In the rows, zero is written as 128.
Named moves, each a turn or a mirror, and the order they were made in; the first pair answered:
move Rusu:
[137 146 171 128 134 141 136 141 133]  ->  [122 152 143 163 123 130 144 143 107]
[115 112  54 130 109 166 160 107 102]  ->  [139  97 103  73 130 188 150 105 144]
[130 105 135 107 152 127 114 131 138]  ->  [115 115 104 143 140 114 120 133 111]
move Pata:
[140 117 170  87 152 165 120 117 162]  ->  [148 104 155  83 159 108  96 132 154]
[131 148 146 129 126 111 115 141 125]  ->  [123 149 153 131 130 142 124 138 124]
[143 113 166 149 148  89 132 178 126]  ->  [152 152 183 159 111 114 154 152 142]
[105 174 126 175 156  80  87 116 105]  ->  [ 98 197 145 178 143 137 112 100 114]
move Dosi:
[133 118  94 115 131 133 115 105 112]  ->  [131 131  98 124 126 133 112 101 105]
[162 132 161 125 130 136 105 129 164]  ->  [161 107 145 108 134 129 109 134 163]
[113 117 141 132 193 119  71 140 119]  ->  [112 109 131 128 192 117  73 143 120]
Pairs:
(2 to 3 moves a pair)
[110 135 164  97 180 163 130 115 151]  ->  [100  90 104  88 172 144 141 123 133]	Dosi, Dosi
[119 113 138  85 121 165 121 120 135]  ->  [113 108  94 115 112 102 106 135 104]	Pata, Rusu
[144 144 154 131 126 121 119 123 128]  ->  [124 135 137 152 135 137 126 133 104]	Pata, Rusu
[134 111 149 141 127  91 117 154 150]  ->  [118 123 128 168  98 121 151 141 133]	Pata, Dosi, Rusu
[157 146 134  86 134 111  70  97 161]  ->  [107 136  58 155 114 134 109 100  95]	Pata, Dosi, Rusu
[146 134 139 104 112 143 134 101 155]  ->  [109 118 101 143 134 156 140 117 110]	Rusu, Pata
[125 145 138 156  70  93 151 170  95]  ->  [106 144 164 151 101 167 167 169  97]	Pata, Dosi
[150 139 177  87 113 160 134  91 165]  ->  [105  69  76 122 154 118 121 133  91]	Pata, Dosi, Rusu
[140 136 175 126 113 159 170  99 115]  ->  [124 130 131 153 102 143 182 106  86]	Dosi, Rusu
[140 173 161 160 102 130 130 111 129]  ->  [104 121 127 169 157 135 126 152  91]	Dosi, Pata, Rusu
[126 139 161  98 137 120 131  99 143]  ->  [100 147 135 153 140 115 131 106 100]	Pata, Rusu, Dosi
[114 101  96 147 137  96 131 161 104]  ->  [114 154 127 179 134 105 120 148 101]	Dosi, Dosi
[131 121 102 135  96 142 153  95 109]  ->  [144 130 146 111 111 157 144  91 138]	Dosi, Rusu
[126 132 138 144 117 189 170 145 136]  ->  [145  89 142 102 161 120 120 173 146]	Pata, Dosi, Rusu
[103 105 100 134 155 165 123 115 116]  ->  [113 126 131 124 160 177 114 107 132]	Dosi, Dosi, Rusu
[107  90  65 130 158  97 114 141  94]  ->  [103 163 105 186 152 104  93 121  90]	Dosi, Dosi
[144 128 170 110 152  85  94 114 150]  ->  [146 147 161 108  97 131 142  83 163]	Dosi, Dosi, Pata
[136 162 184  95 130 156 116 121 149]  ->  [ 95 134 106 157 148 108 102 155  78]	Pata, Rusu
[135 129 128 108 133 151 107 126 144]  ->  [129 153 130 141 125 148 106 124 128]	Rusu, Dosi, Dosi
[129 137 156 124 136 175 132 112 156]  ->  [114 157 140 166 124 164 133 114 129]	Rusu, Dosi
[124 134 103 139 127  85  96 117 111]  ->  [132 160 140 139 133  97  91 114 124]	Dosi, Dosi
[159 147 150 134 123 118 127 158 132]  ->  [150 127 150 124 140 148 141 163 133]	Pata, Dosi
[119 122  79 157  75 122 154 104 108]  ->  [140  73 109  78 111 143 143 113 153]	Rusu, Dosi, Pata
[159  97 127 112 110 148 147 132 152]  ->  [142  91  94 141 111 122 142 144 120]	Pata, Rusu
[119 122  86 144 122 111 135 114 108]  ->  [143 135 153 102 139 137 121 104 152]	Dosi, Rusu
[142 146 155 139 135 109 122 118 142]  ->  [139 118 154 121 155 119 122 129 144]	Dosi, Pata, Pata
[131 119  53 115  84 129 148  86 144]  ->  [153 139 112  80  99 151 134  73 183]	Dosi, Rusu
[155 150 185 142 123  87 121 171 139]  ->  [158 142 187 116 102 136 160 158 159]	Dosi, Dosi, Pata
[147 108 103  96 100  93 166 116 145]  ->  [139 167 116 145  85  95 155  99 129]	Dosi, Dosi, Dosi
[125 117 105 149 129 144 136 120 120]  ->  [144 102 121 118 138 115 116 126 138]	Rusu, Pata
[141 114 146  96 139 137 128 130 147]  ->  [141 127 149 102 128 147 135 122 150]	Rusu, Pata, Rusu
[131 125 140 111 132 164 145 122 143]  ->  [116 117  97 146 129 117 136 139 105]	Rusu, Pata
[126 121 118 119  98 112 141 142 121]  ->  [128 108 131 100 118 127 136 149 128]	Rusu, Pata, Pata
[155 182 182 137 113 124 126 128 137]  ->  [113 142 157 162 167 156 124 159  94]	Pata, Rusu, Dosi
[126  92  95 120 132 116 140 154 125]  ->  [144 140 113 134  86 115 151 125 141]	Pata, Dosi
[108 129 153 120 159 153 140 151 149]  ->  [119 166 145 143 110 127 151 130 149]	Pata, Rusu, Pata
[125 119  81 106  88 162 147  84 136]  ->  [114 124  57 132  97 122 123  91 112]	Pata, Dosi, Pata
[112 153 109 159 142 116 134 136  93]  ->  [145 117 137  87 157 100 121 140 139]	Rusu, Pata, Dosi
[121 144  80 129 119  55  95 100 144]  ->  [139 157 132 100 133  77  84  90 177]	Dosi, Rusu
[136 121 147  75 134 138 150 115 167]  ->  [110 111  74 122 112 108 165 120 118]	Dosi, Rusu
[149 132 164 104 113 146 158 137 165]  ->  [143  90 136  86 128 130 155 155 155]	Dosi, Pata
[109 151 186 157 161 146 102 133 124]  ->  [ 89 109 113 173 151 119 124 151  85]	Dosi, Dosi, Rusu
[124 134  57 111 112 122 132  92 137]  ->  [104 122  57 122 148 141 122 106 120]	Pata, Dosi, Pata
[138 163 145 120 124 132  96  96 156]  ->  [116 114 126 105 169 160  97 116 143]	Pata, Dosi
